Every row has a hidden score from 0 to 20. What is each row's score? 10 is about the middle. The score is a weighted sum of the row's numbers plus the product of two more (or one squared), each taken from its middle value.
tensor([-0.852, -0.381, -0.076, -1.317, -0.879, -0.545, -0.889, -0.258, -2.048,  1.390, -1.362,  0.089, -0.295,  0.057,
        -0.220,  0.387]) -> 8
tensor([ 0.460, -0.725,  0.984,  0.136,  0.266, -1.153, -0.442, -1.719,  1.710, -1.775,  1.813,  1.210,  1.370, -1.490,
        -1.113, -0.182]) -> 8
tensor([-1.207,  1.118,  0.466,  2.896,  1.251,  2.529, -0.528, -1.212, -0.314,  0.484,  0.858,  0.410,  0.112, -0.861,
         1.458, -1.771]) -> 12
tensor([-1.423,  0.985,  1.103,  0.785, -0.125, -1.139, -1.630,  0.049,  0.192,  0.142, -0.131,  0.132,  1.881, -0.174,
        -1.090, -1.281]) -> 10
tensor([ 0.383,  1.362, -0.004, -0.049,  0.647, -0.911, -1.359, -2.363, -2.110, -0.130,  0.923,  0.520,  2.068,  0.371,
         0.654, -2.103]) -> 10
tensor([ 0.999, -0.404, -1.176, -0.940,  0.957, -0.823,  0.712,  0.445,  0.125, -1.006,  0.554,  0.393,  0.187,  0.215,
        -0.774,  0.205]) -> 12
tensor([-0.073,  0.713, -1.014, -1.150,  1.175, -1.472, -1.889, -1.023, -1.305, -0.210,  0.185, -0.491,  0.351, -0.176,
        -0.003, -0.399]) -> 13
tensor([ 1.317, -0.326, -1.010,  1.658,  0.826,  0.407,  0.188, -1.207,  0.232, -1.545,  0.778,  1.761,  1.447, -1.257,
        -0.140, -0.790]) -> 12
tensor([ 1.754,  0.961, -0.276,  0.032,  1.634,  0.888,  0.277, -1.734, -0.121, -0.947,  0.903,  1.029, -1.223,  0.342,
         0.578, -0.700]) -> 7
tensor([ 0.330,  1.101,  1.058, -1.748,  0.205, -0.902, -0.820,  0.983, -0.119, -0.460, -0.006,  0.609,  0.462,  0.789,
         0.463,  0.404]) -> 8
tensor([-1.445, -0.330,  0.576, -0.134, -0.734,  0.134, -0.360,  1.332,  0.869,  1.990, -1.060, -0.353,  0.253,  0.759,
        -0.926,  0.916]) -> 12
tensor([-0.242, -0.488, -0.475,  0.921,  0.720,  2.061, -0.776, -0.357, -0.185,  0.352, -0.227,  0.477, -0.563, -1.003,
         0.316, -0.027]) -> 14
tensor([-0.279, -0.113,  1.511, -0.489,  0.834,  0.216, -0.424,  0.879,  0.958,  0.133,  0.112,  0.866, -0.290, -0.451,
        -1.438,  1.658]) -> 19
tensor([ 0.100,  0.390, -0.744, -0.319,  0.088,  0.666, -0.020, -1.254, -1.530,  0.347,  0.767, -0.158, -0.719, -0.682,
         0.311, -1.064]) -> 9
tensor([ 1.025, -0.178,  0.187, -1.668,  0.601,  0.445, -0.096,  0.702, -1.979, -1.016, -0.656,  2.210, -0.986,  0.628,
        -0.247,  1.117]) -> 16
tensor([ 1.343,  0.136, -0.110, -1.623,  0.297, -1.139, -1.003,  0.729, -0.034, -0.919, -0.128,  0.387, -0.251, -1.022,
        -0.661,  0.988]) -> 12
tensor([-0.592, -0.701,  0.004,  0.101,  0.109, -0.067,  0.582, -0.623,  1.177, -1.944,  1.208, -0.452,  0.050, -1.090,
        -1.374,  0.018]) -> 7
tensor([ 1.500,  0.535,  0.506, -1.257,  0.211, -0.384,  0.036, -0.946,  1.083, -1.591,  1.821, -0.083, -0.668,  0.277,
        -0.322,  0.308]) -> 5
tensor([-0.841,  0.617,  0.356,  2.586,  0.210,  0.060, -0.205,  0.235,  0.274, -1.201, -0.273,  0.969,  1.934, -1.527,
         0.888, -1.760]) -> 10
tensor([ 0.252,  2.141, -0.328, -0.799,  1.363,  0.571, -2.649, -1.645, -0.684,  0.425,  1.739, -0.926, -0.290,  1.348,
         0.007, -0.151]) -> 12
tensor([ 1.121,  0.406,  0.795, -0.057,  1.112,  0.074,  0.730, -0.646, -0.114, -1.036,  0.853,  1.096, -0.355,  0.682,
        -0.207,  0.870]) -> 13
tensor([ 1.817,  1.578, -0.484,  2.169,  0.741,  2.457, -0.616, -0.275,  0.377, -0.438,  0.778,  0.875, -0.969,  0.196,
         0.788, -0.757]) -> 9
tensor([ 1.092,  1.089, -1.010, -0.212,  0.815,  1.478, -0.048, -0.398, -2.361,  0.480, -0.578, -0.541, -0.798,  0.475,
         2.359, -1.086]) -> 9
tensor([-1.715, -0.506,  0.353,  1.192, -1.260, -0.601, -0.009,  1.033,  0.652,  0.393,  0.046, -1.081,  0.418, -1.234,
        -0.302,  0.413]) -> 10
tensor([ 0.561, -0.325, -0.387,  0.087,  0.914,  0.579,  0.029, -1.152,  0.191,  0.378,  0.442,  0.431,  0.357, -0.424,
         0.133, -0.411]) -> 8
tensor([-1.503,  1.104,  0.682,  1.805, -1.060, -0.662, -0.162,  0.029,  0.188,  0.458,  0.394,  0.209,  1.002,  0.143,
        -0.832, -0.577]) -> 12
tensor([ 0.692,  0.903, -0.163,  0.261,  0.726, -0.599,  0.004, -0.798,  1.088, -1.261,  0.232, -0.082,  0.700, -0.383,
         0.828, -0.794]) -> 10
tensor([-0.096, -1.011, -1.237, -0.351, -0.006,  0.365,  0.016,  0.246, -0.845,  0.156, -1.791,  0.305,  0.247,  0.498,
         0.725,  0.136]) -> 12
tensor([ 0.872,  0.373, -1.367,  1.080,  0.089,  1.052,  0.319,  0.013,  0.061, -0.314, -0.980,  0.172, -0.138, -0.287,
        -0.493,  0.330]) -> 14
tensor([-1.125, -1.761, -0.551, -0.350, -1.067, -0.130,  0.002,  1.436, -0.222, -0.429, -1.761, -0.751,  0.083, -1.136,
        -0.538,  1.169]) -> 11
tensor([ 1.058,  0.096, -0.204,  0.712,  0.275, -0.005, -0.210, -1.106, -0.699, -0.333,  0.565,  0.381, -0.165,  0.627,
         0.676,  0.140]) -> 11
tensor([-1.740,  0.502, -1.217,  2.047, -0.738, -1.077, -0.476,  0.613,  0.989,  1.533,  0.845, -2.256, -0.089,  0.430,
         1.259, -0.862]) -> 16
tensor([-0.976, -0.288,  1.453,  0.850, -0.330, -0.719, -0.160,  0.376,  1.680, -0.040, -0.305, -0.317,  1.542, -1.412,
        -1.983,  0.410]) -> 11
tensor([ 0.230,  0.144,  2.363,  0.988, -0.824, -0.245, -1.308,  0.616,  0.054, -1.082,  1.059,  2.375,  0.539, -0.842,
        -0.623,  0.519]) -> 14
tensor([-1.358, -0.521,  0.341,  0.151,  0.200, -0.825, -0.787,  1.762,  1.414, -0.504,  0.001, -0.205,  0.435, -0.311,
        -0.639, -0.592]) -> 8
tensor([ 1.245,  0.093,  0.550,  1.148,  1.662,  0.699, -1.039, -0.151, -1.027, -0.910, -0.544,  2.813, -0.825, -0.299,
         1.340, -0.338]) -> 18
tensor([ 0.482,  0.004,  0.141, -0.472,  0.147,  1.650, -0.004, -0.704, -0.082, -0.280,  0.414, -0.354, -3.550,  0.481,
        -0.096,  0.210]) -> 2
tensor([ 0.278,  0.404, -2.139,  1.130,  0.363,  0.301,  0.557, -2.095, -0.505, -1.200, -0.224, -0.123,  0.459, -0.186,
         0.480, -1.931]) -> 13
tensor([ 0.254,  1.242, -0.298, -0.589,  0.530, -1.550, -1.089, -0.643, -0.432,  0.513,  1.314,  0.241, -0.232,  1.976,
        -0.395, -1.165]) -> 11
tensor([ 0.866, -0.943,  1.872, -0.451, -2.262, -0.323, -0.160,  1.995, -0.451,  2.084, -2.944, -0.478, -0.424,  1.674,
        -0.410,  2.334]) -> 9
tensor([-1.181,  0.652,  0.004, -1.011, -0.515, -0.556,  1.121,  1.199,  0.245,  0.777,  0.764, -1.030, -1.407,  0.298,
         0.277,  0.513]) -> 8
tensor([-0.990,  0.283, -0.613,  0.468, -0.277, -0.127, -0.846,  0.321,  0.195,  0.121, -0.968, -0.909,  0.540, -1.155,
         0.543, -0.420]) -> 10
tensor([-0.343, -0.452,  1.454,  2.496, -0.300,  0.467,  0.579, -1.021,  0.515, -1.576, -0.100,  0.836,  0.938, -2.240,
        -0.553, -0.158]) -> 10
tensor([-0.488,  0.303, -0.286, -1.113,  1.161,  0.143,  0.276, -0.745, -0.685,  1.149, -0.296,  0.100, -1.480,  0.637,
         1.135,  1.206]) -> 15
tensor([ 0.083, -0.247, -0.988, -0.978, -0.976, -0.663, -0.399, -0.889, -0.802,  0.198,  0.555, -0.864, -0.776,  1.309,
        -0.602, -0.527]) -> 9
tensor([ 0.414,  0.059,  1.069, -1.567,  0.711, -0.735, -0.544,  0.171,  0.706,  0.300, -0.728, -0.316,  1.142,  0.186,
         0.021, -0.256]) -> 6
tensor([ 1.184,  0.022,  2.019, -0.391,  0.672, -1.364, -0.420, -0.732, -0.006, -1.264,  1.022,  0.955,  0.621, -0.687,
        -0.600, -0.105]) -> 8
tensor([-1.115,  0.304, -0.799,  0.586, -0.309,  0.682, -0.199, -0.724,  0.062,  0.568, -0.417, -0.302,  0.733,  0.208,
         0.583, -1.816]) -> 5
tensor([-0.257,  1.183,  0.936, -0.127,  1.278,  0.007,  0.184, -2.419, -0.728, -0.441,  0.887,  0.476,  0.485, -0.118,
        -0.163, -2.694]) -> 5
tensor([ 0.194, -0.678,  1.414,  0.101, -0.225, -0.736, -0.228,  0.191,  0.032,  1.036,  0.192, -0.744,  0.369, -0.129,
        -0.012,  1.404]) -> 11
tensor([-1.553,  0.689, -0.028,  1.280, -0.007,  0.058,  0.144,  0.509,  0.014,  0.034,  0.374, -0.931,  0.971, -1.105,
         0.321, -1.588]) -> 10
tensor([-0.106,  1.178,  0.187,  0.666, -0.577, -0.532, -0.763,  0.958, -0.431, -0.314, -0.535,  0.785,  1.993,  0.164,
         0.499, -1.140]) -> 10
tensor([-0.769, -0.504, -0.582, -0.635,  0.668,  0.840,  1.028,  0.883, -0.449, -0.230, -0.488,  0.467,  0.412,  0.441,
        -1.988,  0.320]) -> 13
tensor([ 0.786,  1.053, -1.863,  0.101,  1.615,  0.366,  0.857, -2.822, -1.701, -2.356,  2.216,  0.636, -0.152, -0.775,
         0.496, -1.750]) -> 12
tensor([ 1.776,  1.412, -0.034,  0.004,  0.211,  1.016, -0.694, -0.809, -0.382, -0.740,  0.727,  0.207, -0.840, -0.219,
         2.404, -0.481]) -> 6
tensor([-1.939,  1.281,  0.501,  0.825, -0.341, -1.340,  0.293,  0.300,  1.240,  0.564,  0.628, -0.620,  1.532, -0.248,
         0.429, -2.123]) -> 10
tensor([-0.004, -0.900,  1.243, -1.141, -0.163, -1.324,  0.162, -0.142,  0.646, -0.423,  0.596, -0.877,  0.438, -0.674,
        -0.016, -0.112]) -> 5
tensor([-0.917,  0.753,  0.316,  1.649,  1.750,  1.927, -0.191, -0.959,  0.422, -0.023, -0.009,  0.002, -0.301, -1.866,
         0.933, -0.854]) -> 10
tensor([ 1.584,  0.924, -0.464, -0.145,  0.700,  2.224, -0.785, -1.702, -0.938, -0.460,  0.216,  0.791, -1.222, -0.474,
        -0.126,  0.307]) -> 9
tensor([-0.976,  0.969,  0.070,  0.008, -0.385, -0.389,  1.485,  0.827,  0.863,  0.125,  1.290, -0.400,  1.397, -0.284,
        -0.394, -0.346]) -> 11
tensor([-1.022,  1.149,  1.483, -0.777, -0.211, -0.770, -0.593,  0.403, -0.311, -1.159,  0.239,  1.247,  0.671, -2.268,
        -0.299,  0.210]) -> 8
tensor([ 0.416,  0.249, -0.701,  0.226,  1.365,  0.477, -0.732, -0.275,  0.815, -0.633,  0.874,  0.106, -0.147,  0.013,
        -0.752, -0.747]) -> 9
tensor([-1.069, -2.087,  0.055,  0.926, -0.625,  0.136, -0.091,  0.522,  1.904,  2.051,  0.285, -2.030, -0.043,  0.917,
        -0.931,  0.262]) -> 7
tensor([ 0.657, -1.697, -0.969,  1.147,  0.230,  1.483,  1.213, -0.936, -0.039, -2.172,  0.595,  0.719,  0.064, -1.429,
         0.637,  0.079]) -> 11
tensor([ 0.075, -0.013, -0.891, -0.874, -0.366, -1.003, -0.661, -1.080, -1.143,  1.228,  0.009, -1.261, -1.283,  0.195,
         0.930, -0.279]) -> 13
tensor([-0.291, -0.008,  0.049,  0.239, -0.219,  0.142, -0.695, -0.635, -0.300,  1.833,  0.742, -0.998,  0.896,  0.711,
        -0.998,  0.123]) -> 11
tensor([-0.065,  0.099,  2.346, -0.627, -0.510,  0.183, -0.341,  2.507,  0.534, -0.400, -0.882,  0.824, -0.071,  0.008,
        -1.432,  1.756]) -> 13
tensor([-1.151,  1.456,  1.210, -0.202, -0.548, -1.163, -0.824, -1.389,  0.646,  1.422,  1.153, -0.944, -0.876, -0.318,
         1.468, -0.183]) -> 6
tensor([ 0.803,  0.961, -0.994, -0.773,  0.127,  0.352, -0.543, -0.586, -0.903,  0.072, -0.177,  0.146, -1.506,  0.905,
         1.238, -0.573]) -> 7
tensor([-0.688,  0.282,  1.123, -0.862,  0.360,  0.163,  0.389,  0.037, -1.053, -0.548, -0.675,  0.095,  2.385, -0.334,
        -1.107, -0.523]) -> 8
tensor([-0.370,  0.723,  0.172, -1.323, -0.536, -1.670, -2.014, -0.222, -0.295, -0.556, -0.242,  0.267,  0.691,  0.760,
        -1.671,  0.058]) -> 10
tensor([ 0.641, -0.223,  1.253, -0.732, -0.469,  0.926, -1.657,  1.792,  0.523,  0.424, -0.802, -0.730, -0.736,  1.029,
        -1.686,  1.804]) -> 12
tensor([ 0.717, -0.098,  0.089, -0.039, -1.054, -0.409,  0.301,  1.649,  0.195,  0.713, -1.186, -0.632, -0.334,  0.532,
        -0.094,  1.075]) -> 13
tensor([-0.926,  0.035, -0.695, -0.665,  1.315, -0.011, -0.362,  0.054, -0.511, -0.780, -0.105,  0.104,  0.297, -0.463,
        -0.785, -1.092]) -> 8
tensor([ 0.292,  1.638,  0.219,  1.800,  1.319,  0.194,  0.774, -1.523,  0.461, -1.199,  0.829,  2.432,  1.468, -1.184,
        -0.458, -0.846]) -> 13
tensor([-0.212, -0.365,  0.897,  0.382,  0.093,  0.042,  0.783,  0.979, -0.405,  0.554, -0.732,  0.648,  0.078, -0.102,
         0.794, -0.165]) -> 7
tensor([ 1.911,  0.817,  0.660,  0.259,  0.225,  1.470, -1.175, -1.765, -2.772, -0.269, -0.235,  1.662,  0.706, -1.124,
         1.568, -0.758]) -> 7
tensor([ 0.757, -1.301, -0.004,  0.823,  0.330,  1.400,  0.936, -0.138, -0.631, -1.000, -0.279,  0.880,  0.840, -1.479,
         0.298, -0.308]) -> 8
tensor([ 0.858,  1.354, -0.749,  0.524,  0.269,  1.565, -0.756, -0.113, -1.474, -0.166, -0.324, -0.034, -1.081, -0.163,
         0.930, -0.412]) -> 10
tensor([ 0.870,  0.494, -0.595,  0.226, -0.503, -0.479,  0.185, -0.345, -0.857,  0.867,  0.249,  0.331,  0.277,  0.124,
         0.133, -0.090]) -> 15
tensor([ 0.435, -0.673,  0.300, -0.654,  1.081, -0.306, -0.279,  0.004,  1.112, -0.335, -0.900,  0.013, -1.190,  1.240,
        -2.118,  0.598]) -> 10
tensor([ 0.119,  1.404,  1.641,  1.986,  0.679,  2.464,  0.287, -1.993,  0.232,  0.765,  0.976, -0.534, -1.736, -0.035,
         1.609,  0.933]) -> 13
tensor([ 0.874, -0.613, -2.036, -0.158, -0.013, -0.238, -0.117, -0.015, -1.043, -0.183,  0.149,  0.290, -0.095, -0.171,
         0.026,  1.068]) -> 15
tensor([-0.403,  1.092,  0.578, -0.350, -0.677, -0.401, -0.837, -0.772,  0.604, -0.221,  1.116,  0.894,  0.929, -0.467,
        -1.626,  0.321]) -> 10
tensor([ 2.043, -0.489,  0.042,  0.887,  0.166,  0.104,  1.642, -0.463,  1.532, -1.729,  0.131,  0.305, -0.734,  1.013,
        -0.260, -0.422]) -> 9
tensor([-0.371, -0.270,  0.011,  0.289, -0.424,  2.732, -0.127, -0.344, -0.174,  0.135,  0.174, -0.510, -1.074, -0.692,
         1.986,  0.236]) -> 8
tensor([ 0.624,  0.006,  0.105, -0.437, -0.728, -1.382,  0.767, -0.154,  0.130, -0.188, -0.358, -0.638,  2.420,  0.927,
        -0.626, -0.229]) -> 14
tensor([-1.326, -0.322, -1.505,  0.947, -0.030,  0.500,  0.926, -0.503, -1.004,  0.964, -0.870, -0.459,  1.504, -0.679,
         1.292, -1.147]) -> 10
tensor([ 0.032,  0.987,  1.474, -0.066,  0.177, -1.258, -0.051, -0.219,  0.641,  0.152,  0.693, -0.453, -0.562,  0.609,
         0.245,  1.630]) -> 13
tensor([-0.641, -2.047, -1.024, -0.855, -1.836, -0.667,  0.544,  2.286,  0.160,  0.187, -0.740, -1.374, -1.781,  0.389,
        -0.348,  1.882]) -> 8
tensor([-1.305, -1.244,  0.131,  0.488, -0.519, -0.003,  0.225,  0.603,  0.358,  0.750, -0.671, -0.200,  0.947,  1.707,
        -1.308,  0.268]) -> 16
tensor([ 0.897,  0.199, -0.818, -0.306,  0.072,  0.857, -0.232,  0.154, -1.534, -0.403,  0.258,  0.753,  0.293,  0.363,
         0.480,  0.361]) -> 11
tensor([ 1.000,  0.179,  0.628, -0.169,  0.955,  0.840, -0.505, -0.666, -0.919, -1.071,  0.412, -0.033, -0.197, -1.435,
         2.196,  0.400]) -> 9
tensor([-1.423,  0.795, -0.888,  1.952,  0.685, -0.471, -0.212, -0.640,  0.776, -0.096, -0.087, -1.258,  1.057, -1.283,
        -0.514, -1.671]) -> 18
tensor([ 1.223, -1.009, -0.214, -0.228, -0.651,  0.466, -0.394,  0.046, -0.427,  0.555, -0.497,  0.174, -0.186,  0.888,
         0.661,  0.414]) -> 7
tensor([-1.225,  2.109,  1.126, -0.846, -0.396, -0.836, -1.182,  0.049, -0.811,  1.848,  0.238, -0.865, -0.234,  0.157,
         0.404, -0.790]) -> 10
tensor([-0.356, -0.916, -1.937, -0.671, -0.187, -0.963,  1.508,  0.182,  0.790,  0.101, -0.541,  0.122, -1.900,  0.067,
         0.485,  0.482]) -> 9
tensor([-1.038, -0.349,  0.319, -0.797, -1.034, -0.252,  0.665,  0.780,  0.226,  1.235,  0.232, -2.258,  0.792, -0.017,
        -0.100,  0.379]) -> 8
tensor([-0.805, -0.374,  0.762, -0.910, -0.268, -0.803,  0.267, -0.023,  1.439,  0.468,  0.213, -0.561, -0.886,  0.835,
         0.107,  0.598]) -> 6
tensor([ 2.206, -0.438, -1.440, -1.105,  1.227,  0.959, -0.188, -1.528, -0.370, -1.880,  0.813,  1.394, -0.176, -0.665,
        -0.988, -0.395]) -> 7
tensor([ 0.340, -1.401, -0.584,  0.199,  0.178,  1.247,  0.708, -0.590, -1.197, -0.437, -0.276,  0.353, -0.013,  0.099,
        -0.164, -0.167]) -> 9
tensor([ 1.095,  0.357, -4.523,  0.928,  1.268,  1.800,  0.544, -2.221, -1.554,  0.339,  0.560, -0.332, -1.137,  1.367,
         1.906, -1.726]) -> 13
tensor([ 1.757, -0.024, -0.806,  0.091, -0.831, -0.353, -0.620, -0.850, -0.549,  1.556,  1.292, -0.024, -0.862,  1.979,
        -0.095,  0.592]) -> 12
tensor([-0.383, -0.565, -0.226,  1.328,  0.016,  0.302,  1.206, -0.766,  0.403,  0.389,  0.197,  0.017, -0.610, -1.090,
         0.926, -0.297]) -> 8
tensor([ 0.201, -1.603,  2.176,  0.791, -0.815,  0.445,  0.861,  1.499,  1.505,  0.575, -0.336, -0.729, -0.275,  0.143,
        -0.309,  1.447]) -> 8
tensor([-0.404, -0.157,  0.561, -0.325,  0.324,  0.345, -0.101,  0.248, -0.721,  0.558,  0.350, -1.215,  0.229,  0.034,
        -0.312,  0.093]) -> 8
tensor([ 0.743, -0.917,  0.830,  0.632,  0.432,  0.823,  1.287,  1.005,  0.419, -2.140,  0.426,  2.214, -1.113, -0.465,
        -0.101,  1.280]) -> 18
tensor([-0.284,  0.620,  0.191, -1.517,  0.260, -1.288, -0.976,  0.765,  0.272, -0.617,  0.013,  0.369, -1.062,  0.090,
        -0.128,  0.709]) -> 9
tensor([-1.270,  0.420,  2.487,  0.443,  0.019, -3.475, -1.476, -0.442,  1.793,  1.474,  0.930, -1.667,  0.224,  1.409,
        -0.618,  0.924]) -> 13
